(in the rows, 128 means zero)
Each path below is one point turned by a fixed rotation once a step. After each direction that follows a path, write how fast that rotation turns it, in degrees each step (0 if it stays still).
Each turn is a multiple of 5 degrees from 10 to 175, or 0.
Each row of a path follows its step; steps can be skipped.
path 1
step 2: 151,124,107,131,161,135,111,128,131,132,133,157,120,126,147,139,91,139,109,140,104,136,132,127,113,117,147,120,150,121,123,125,138,113,178,140,121,140,143,111,127,122,126,95,113,139,141,149,142,129,148,148,138,110,138,150,125,145,105,122,104,120,124,131,106,117,107,77,126,143,169,116,108,144,104,123,149
step 3: 128,108,144,130,127,137,128,111,110,125,116,169,108,138,140,127,127,100,115,138,136,145,131,122,122,95,121,125,136,130,118,118,135,117,125,141,80,111,110,99,128,103,113,147,118,116,175,147,85,113,135,142,141,120,123,115,153,124,119,113,133,169,118,115,108,135,104,97,147,136,136,119,113,138,151,121,147
step 8: 150,130,120,128,145,136,95,150,132,131,126,120,112,152,166,133,134,93,138,134,128,149,150,135,135,118,131,133,145,119,124,124,147,114,163,152,129,121,109,142,144,116,107,140,123,153,184,147,101,153,146,159,144,125,137,135,140,133,130,150,108,125,130,114,91,119,109,100,139,139,153,149,114,128,134,131,132
step 9: 119,109,142,140,136,104,117,105,138,114,123,132,145,106,129,148,131,103,148,136,117,148,112,115,126,115,135,118,96,137,134,147,129,124,110,151,106,105,91,151,128,134,128,141,129,118,153,106,119,127,135,141,129,138,95,115,146,113,126,119,142,142,120,97,88,121,66,92,142,138,138,123,120,128,119,109,152
step 18: 157,152,130,142,142,132,117,137,133,140,143,138,121,136,123,124,109,98,111,154,100,122,160,118,130,126,158,134,109,91,142,123,127,107,144,150,114,119,132,135,130,110,114,141,120,114,129,106,154,128,121,136,121,140,104,141,132,110,107,101,166,161,107,151,86,131,92,99,131,141,134,135,149,123,143,129,113
step 20: 145,144,121,119,144,145,109,134,131,111,110,164,98,134,149,155,98,138,147,137,125,168,139,145,114,133,146,102,115,121,129,147,139,112,118,140,121,123,119,125,129,124,112,115,108,140,157,136,145,117,142,135,130,111,126,110,152,137,114,138,88,129,141,106,121,116,93,91,155,129,151,137,102,151,132,156,144
step 23: 140,111,127,162,142,136,111,136,130,114,118,146,122,146,127,102,117,129,102,134,123,116,149,122,126,116,136,152,127,116,174,136,125,124,171,124,101,115,96,149,132,123,159,128,111,131,123,149,124,132,110,140,101,94,112,104,163,124,113,99,141,150,118,137,104,112,112,111,120,141,163,143,120,141,125,131,117
step 26: 112,136,151,114,151,145,104,153,139,127,137,132,114,139,155,163,154,108,134,132,120,177,164,115,105,146,126,131,160,119,141,114,117,111,127,165,90,120,97,134,143,130,121,136,124,134,149,129,125,135,150,141,131,143,122,119,140,130,142,113,115,129,125,112,115,105,97,127,135,118,142,124,100,144,146,132,149
Speeds:
132,131,130,129,119,128,130,130,123,134,122,125,123,125,134,131,122,130,131,132,130,130,123,129,124,125,125,124,124,135,124,130,133,128,129,129,135,128,127,137,130,133,127,130,123,137,127,128,132,125,122,129,124,131,125,133,128,132,127,124,129,125,129,129,121,124,121,126,137,125,124,135,130,125,126,124,121  35
130,129,132,135,127,125,133,127,125,128,134,125,130,126,117,129,122,131,124,132,125,126,131,127,125,121,120,127,133,131,129,134,124,130,128,120,121,127,130,127,135,131,125,129,127,125,132,125,134,126,129,136,130,135,130,127,129,135,131,134,130,135,133,118,128,128,128,130,132,129,127,125,130,123,134,124,131  115
121,122,129,124,125,125,123,126,121,120,120,125,132,130,138,131,131,136,123,125,129,126,129,130,131,123,126,124,133,127,123,135,130,132,127,123,123,124,131,128,119,131,132,128,128,131,133,127,126,129,127,135,131,124,128,124,125,123,132,119,128,128,125,123,125,135,122,129,129,131,124,125,129,125,124,128,131  60
131,126,131,124,128,131,133,127,122,129,133,131,121,131,129,127,129,122,132,128,123,119,129,119,129,128,130,127,131,126,126,136,128,130,129,125,134,123,129,121,127,131,131,129,124,127,128,134,123,138,130,132,133,127,137,139,121,130,127,133,133,120,132,128,128,127,126,127,130,132,126,128,131,131,124,124,127  130
121,140,134,126,133,128,126,131,129,127,127,125,123,124,132,130,128,124,126,132,124,126,136,133,130,131,130,129,127,125,121,126,124,131,122,125,131,135,131,127,131,123,127,131,125,121,139,130,139,123,131,136,131,123,130,131,127,125,127,124,127,125,130,125,128,128,128,127,126,124,125,132,125,131,130,131,118  175
123,129,123,130,134,126,132,128,126,129,136,127,134,129,128,134,121,128,124,126,134,128,127,126,125,125,128,126,116,128,130,132,131,132,132,126,127,132,128,114,130,124,135,128,128,137,133,129,124,125,124,126,128,127,127,131,135,132,133,124,129,126,126,128,126,123,129,133,126,128,124,124,125,138,129,128,124  35
path 2
step 7: 138,130,122,122,145,139,160,155,120,155,120,124,154,149,130,111,135,108,146,124,153,101,94,119,91,105,129,160,101,107,116,125,122,100,144,153,166,115,114,125,102,139,134,106,129,125,138,93,122,132,117,117,132,152,146,145,83,132,117,87,119,111,143,117,112,149,124,102,150,153,145,144,132,116,137,130,92
step 11: 162,96,111,133,134,127,143,139,141,134,133,119,145,145,138,129,133,143,98,116,148,115,100,115,133,118,95,150,94,138,98,144,133,96,78,94,134,137,112,139,122,143,148,113,149,131,122,120,131,85,124,122,140,126,76,142,102,144,140,102,151,132,119,111,141,111,110,158,114,111,136,129,133,114,133,95,106
step 15: 150,119,110,150,136,123,113,124,158,110,125,104,115,172,142,107,144,113,160,114,116,136,160,132,87,97,129,97,113,135,133,144,102,117,102,125,133,134,124,136,110,155,134,111,116,138,129,121,115,131,86,134,140,132,129,118,119,125,109,81,108,161,131,90,116,155,123,150,127,140,133,135,157,104,105,107,105
step 16: 174,101,111,120,96,145,134,101,152,137,124,128,119,132,171,132,144,129,128,99,105,85,123,109,115,127,121,157,109,131,99,101,133,123,136,128,94,133,149,164,112,147,121,127,117,136,121,115,136,115,96,136,144,108,125,171,111,142,114,97,147,158,128,124,126,101,115,122,145,151,131,97,121,132,125,101,124
step 21: 146,128,119,123,132,114,132,123,174,164,100,139,152,127,141,104,129,106,162,124,135,117,120,91,89,108,135,161,127,125,120,150,110,110,148,159,97,105,106,148,110,165,146,119,132,126,139,90,126,138,92,130,131,145,133,117,143,130,122,106,126,147,126,101,108,109,116,124,133,122,162,117,140,123,169,117,130
step 23: 146,126,131,131,132,141,153,145,156,126,129,107,171,169,90,102,119,118,120,138,136,103,107,133,113,94,104,163,104,134,125,151,118,93,145,112,167,101,100,129,140,146,112,104,130,135,114,110,140,134,122,133,117,165,130,127,115,136,126,82,127,114,145,116,136,135,132,118,167,141,149,135,142,105,121,136,140
step 25: 155,122,107,115,153,140,145,145,148,112,119,106,173,146,147,122,123,116,122,123,147,126,122,126,118,90,148,142,116,157,122,148,136,105,115,139,130,156,116,176,154,121,121,86,161,114,135,144,155,105,118,103,138,163,103,113,102,154,128,110,165,157,118,142,128,138,131,127,115,118,122,115,100,125,138,120,142
step 29: 124,127,141,132,140,116,121,106,131,128,112,129,135,147,144,142,149,111,169,123,128,109,145,155,137,117,121,121,85,157,142,152,127,73,124,115,129,160,110,136,145,145,132,100,117,151,159,94,129,136,125,125,126,142,137,127,91,142,117,72,100,147,132,118,133,102,130,104,113,152,150,137,149,103,117,113,135
Speeds:
130,127,129,133,134,120,124,131,124,132,124,123,127,123,132,129,132,125,125,131,136,124,127,127,137,129,136,132,133,126,125,134,128,125,130,123,133,125,124,127,130,123,121,130,116,121,129,123,130,130,130,127,133,127,124,126,126,126,122,125,130,126,123,131,128,132,129,125,131,135,122,128,129,121,125,126,131  65
135,133,128,123,127,131,128,130,127,125,127,125,127,122,132,126,131,125,132,129,120,134,134,130,127,121,130,125,134,121,128,129,131,130,131,131,127,132,132,136,126,127,128,130,126,118,132,128,130,123,123,132,130,135,121,134,129,122,126,128,128,129,125,128,121,130,142,127,129,118,130,131,129,127,125,126,129  115
127,122,122,128,125,127,125,127,123,130,117,123,129,133,123,132,129,135,126,126,132,129,130,131,125,128,124,125,126,124,130,124,126,129,132,131,128,127,126,126,141,126,127,127,123,128,130,125,125,125,130,130,133,138,122,135,130,126,131,130,129,129,135,128,134,130,121,130,125,124,129,131,135,134,127,122,139  125
124,131,128,133,129,130,123,132,133,123,126,128,125,125,126,127,121,131,124,123,127,125,132,132,131,126,137,121,127,133,129,121,129,126,121,125,125,140,135,129,129,131,124,127,130,128,131,119,123,126,125,136,123,124,128,135,130,124,127,125,129,129,125,122,134,129,129,126,124,138,128,126,123,127,126,123,130  25
130,127,131,130,126,125,122,126,126,129,134,132,128,125,127,125,130,135,131,132,124,120,121,125,124,122,129,135,129,121,133,127,128,128,128,129,133,134,136,133,125,124,130,132,122,129,129,121,127,131,130,124,129,129,127,130,124,132,126,134,133,123,130,118,137,128,125,139,127,124,132,128,125,124,129,133,130  70
path 3
step 4: 124,126,138,96,130,125,106,139,142,152,150,144,120,123,123,150,134,108,120,132,174,139,154,137,126,117,117,156,144,129,142,149,130,135,120,141,164,138,128,93,137,129,141,121,139,106,108,118,142,130,113,154,118,130,125,128,171,80,135,114,134,173,121,130,113,119,119,102,92,122,119,80,130,150,113,126,118
step 5: 149,139,135,99,146,135,161,123,120,144,123,143,117,146,160,128,109,134,148,131,130,159,130,106,140,124,132,127,119,120,139,123,118,146,114,136,120,119,141,119,142,78,120,173,154,117,119,147,123,88,141,147,105,122,90,142,137,113,108,105,96,128,90,139,106,132,153,147,132,119,100,154,158,121,130,119,130
step 11: 172,115,115,123,105,135,146,119,115,150,112,142,127,95,144,115,103,115,103,110,140,125,131,131,136,107,139,177,107,118,135,123,138,137,120,96,135,130,130,105,111,134,139,144,149,129,120,97,112,123,160,150,99,132,143,102,123,110,105,154,119,130,97,133,109,164,123,114,123,141,169,129,135,162,141,146,138
step 12: 139,144,133,93,117,104,168,155,118,155,145,111,105,150,139,100,135,125,94,132,153,121,157,94,140,150,135,137,111,128,118,152,141,130,113,134,140,148,116,109,131,120,129,127,123,126,119,88,158,154,141,112,115,112,126,137,138,106,119,123,108,140,114,164,144,103,117,142,118,128,81,115,102,118,109,131,128
step 18: 128,154,116,129,109,125,147,121,89,154,155,101,171,102,127,95,101,134,110,124,111,118,105,134,125,142,119,134,118,154,164,142,142,137,125,105,133,115,127,98,101,174,105,91,136,131,99,141,127,114,119,109,134,107,135,125,132,100,132,132,129,137,111,136,152,149,109,121,134,128,122,142,127,98,121,137,104
step 23: 135,133,114,114,136,104,109,132,171,113,150,120,117,129,97,128,149,161,117,141,141,107,158,113,135,112,176,118,146,139,168,101,147,140,128,108,134,115,119,106,132,155,103,128,121,129,157,97,144,121,132,161,107,145,133,117,142,123,118,136,143,120,139,106,115,113,108,110,116,93,115,109,153,138,128,128,148
step 24: 121,117,124,115,156,95,154,95,125,131,175,123,153,119,159,115,128,129,158,127,126,156,125,122,118,150,144,126,115,107,103,110,97,140,117,162,108,92,145,88,132,136,110,130,130,121,132,119,116,117,129,108,133,123,128,108,148,133,104,82,140,139,133,106,143,130,108,146,143,87,117,137,141,124,123,135,122
step 30: 143,137,116,129,130,110,96,132,125,148,144,138,135,89,123,117,91,119,148,89,163,125,137,115,164,109,135,160,131,103,148,111,88,135,88,130,146,135,128,130,134,118,119,126,143,95,137,139,129,98,127,182,156,130,151,140,150,125,136,120,127,139,122,112,112,124,104,122,153,115,146,121,142,125,124,120,130
Speeds:
128,128,123,135,123,130,127,119,139,130,127,131,123,128,128,125,127,129,131,136,126,125,128,124,126,128,126,123,133,131,135,128,127,128,131,134,128,134,128,136,125,125,132,127,132,126,135,129,130,134,129,120,134,133,126,125,134,132,127,131,127,130,129,129,130,119,130,125,126,130,138,135,125,129,128,128,123  55
126,122,129,123,130,124,124,134,132,128,128,132,132,124,130,125,131,126,130,133,129,124,123,129,121,124,121,128,127,135,122,125,130,130,122,128,131,132,127,130,126,133,119,133,134,133,133,126,135,130,124,133,127,129,129,126,122,120,124,125,127,132,129,121,134,131,131,124,128,134,128,138,130,133,131,136,127  145
128,130,125,118,130,126,126,135,125,125,118,134,127,130,127,122,133,131,125,133,130,129,120,128,124,132,132,125,126,129,133,138,129,129,131,136,129,128,128,122,129,130,128,129,124,134,131,132,132,123,130,124,132,129,130,129,131,125,130,136,133,128,129,130,127,122,121,131,125,131,128,125,129,119,125,134,135  170
126,127,129,123,133,131,129,119,132,133,128,133,126,128,132,125,124,132,122,125,129,124,134,136,131,130,134,130,126,127,125,128,123,123,130,126,131,130,130,124,127,124,130,128,132,129,131,122,143,136,129,124,134,131,127,133,127,128,129,128,128,120,133,129,131,137,125,127,130,123,128,126,132,130,133,131,135  35
123,136,127,127,130,130,122,129,129,129,130,128,126,132,127,130,135,129,125,125,136,116,136,130,119,123,121,126,137,126,128,132,127,132,135,128,133,120,120,131,129,129,131,125,131,126,123,120,124,131,129,126,121,130,130,132,124,125,127,128,131,127,132,131,123,123,128,126,133,126,126,132,129,126,125,130,131  170
131,136,133,124,117,135,129,128,127,129,129,129,124,122,131,124,130,126,131,134,135,129,128,130,123,131,128,137,132,128,125,125,119,123,131,126,124,129,125,131,127,124,130,129,131,133,130,125,124,124,120,126,125,124,126,131,131,128,134,130,123,129,128,121,128,128,132,131,117,132,124,126,132,127,134,126,133  10
path 4
step 2: 120,109,126,125,127,138,114,114,129,110,105,144,113,100,129,111,153,113,93,130,104,130,128,140,143,108,136,102,139,120,155,137,154,123,125,129,122,151,159,179,134,115,111,138,128,109,126,147,106,125,167,126,154,147,146,97,110,145,143,125,118,164,104,131,111,109,104,137,127,123,136,145,145,109,130,111,119
step 5: 130,131,159,134,113,113,120,119,171,122,112,158,124,138,130,148,141,142,126,106,130,116,126,145,118,128,140,111,165,109,123,150,136,136,106,133,140,131,126,115,154,93,129,137,133,143,92,102,129,116,127,135,134,132,144,126,100,110,164,152,135,142,88,118,127,137,113,141,140,136,124,104,153,134,171,154,118
step 6: 121,134,116,120,113,130,92,124,167,150,131,165,121,155,112,136,137,134,140,140,138,124,142,120,132,124,137,130,140,102,122,112,108,100,104,131,105,142,124,137,132,102,131,142,111,111,110,129,98,107,167,151,163,147,136,143,107,131,108,117,102,131,130,120,94,125,120,143,149,129,126,134,130,94,157,153,138
step 13: 109,111,144,121,116,148,145,146,136,126,103,140,110,102,122,149,142,94,112,93,115,121,141,143,129,137,126,131,132,151,148,104,122,134,139,149,109,127,136,159,133,115,88,125,106,118,110,139,101,106,111,158,143,135,141,152,123,112,118,120,117,159,107,134,105,104,119,143,124,143,138,124,143,101,157,146,97
step 21: 128,126,127,133,118,101,145,133,161,138,133,133,93,130,122,133,146,125,126,111,120,144,138,173,154,129,129,123,110,99,129,115,124,138,116,149,132,143,164,125,132,124,128,157,112,123,111,149,88,97,164,134,123,147,119,86,106,127,135,142,134,138,111,96,123,133,130,145,129,168,103,132,117,121,146,145,139
step 25: 130,121,136,118,127,134,151,143,114,142,127,157,132,147,151,119,122,107,108,107,116,132,111,150,114,134,119,83,97,109,141,139,139,122,110,133,129,143,141,147,138,117,97,148,114,135,128,133,102,103,131,160,142,149,137,150,105,119,123,100,99,144,100,134,105,125,122,169,125,132,154,130,151,109,155,137,102
step 29: 126,98,111,131,148,154,112,141,153,105,120,156,130,129,155,133,129,106,111,131,122,164,146,117,136,126,147,115,148,137,108,136,135,121,108,160,95,134,154,136,133,107,115,146,132,90,131,128,103,112,134,139,128,127,166,129,121,114,130,116,113,140,144,103,137,124,129,140,164,127,103,166,133,106,144,154,119
step 30: 106,111,136,124,142,136,104,120,171,132,102,142,115,113,93,112,132,130,125,119,134,151,118,144,119,158,104,143,128,134,146,154,109,136,122,133,121,119,175,140,108,101,121,101,123,94,114,135,132,95,114,149,140,135,133,114,130,109,162,136,133,136,139,115,142,118,140,150,111,128,144,153,143,126,144,152,102
Speeds:
129,130,125,126,125,123,130,120,123,126,128,127,125,122,126,132,129,129,134,133,129,130,129,130,136,132,125,128,135,134,128,127,129,128,130,130,124,136,129,130,135,129,123,139,124,129,130,133,126,127,131,121,120,132,133,127,130,129,123,136,130,123,131,125,126,124,134,129,129,131,130,129,123,122,128,118,121  55
130,122,126,121,128,124,125,128,130,115,128,125,120,134,128,124,122,135,120,128,126,134,129,133,133,129,127,132,129,130,125,122,125,123,127,129,125,127,134,127,128,137,132,119,131,127,131,133,122,130,132,130,126,118,122,126,126,124,129,130,128,128,131,124,135,126,132,128,127,127,130,132,129,130,130,128,124  35
126,123,132,123,125,125,137,128,132,125,132,127,130,125,127,123,121,127,123,133,131,131,123,132,129,130,124,129,130,131,129,132,132,125,128,128,137,129,132,123,120,126,127,132,127,131,130,130,131,124,129,130,141,132,127,122,128,126,128,128,138,133,130,130,125,133,127,124,127,122,135,127,122,122,134,123,134  155
135,124,128,133,131,134,125,124,121,118,132,131,124,125,128,133,136,125,127,130,123,134,122,126,128,125,128,129,130,130,127,127,138,125,127,123,126,135,130,122,131,130,135,128,129,126,129,127,137,127,128,127,130,126,133,124,129,129,126,130,131,131,125,125,124,138,129,138,126,124,129,131,131,129,121,133,132  145
132,123,135,129,126,129,135,132,130,134,121,137,126,130,133,130,127,120,122,131,122,130,121,130,129,125,124,122,131,132,128,127,127,133,131,132,125,133,126,122,126,135,129,128,124,136,120,131,125,124,130,133,128,123,131,126,132,125,129,133,123,125,129,132,132,127,130,124,132,134,126,126,123,132,124,132,129  175
128,125,135,134,127,122,128,129,129,130,129,129,121,123,135,127,126,132,129,131,129,121,126,126,120,132,129,125,128,126,125,131,131,124,132,137,130,129,130,128,128,132,133,123,129,120,133,131,133,131,138,125,129,136,130,136,119,123,124,128,132,131,126,135,129,126,128,132,132,135,129,131,125,137,128,125,125  110
114,125,126,130,129,129,133,131,124,127,127,127,126,129,127,134,120,134,128,128,121,134,127,126,128,124,128,125,119,130,126,130,126,122,124,126,129,127,121,127,137,127,130,127,125,130,122,128,127,129,132,126,132,134,130,137,131,125,122,130,129,131,131,124,126,133,129,118,122,132,131,133,131,124,124,132,125  115
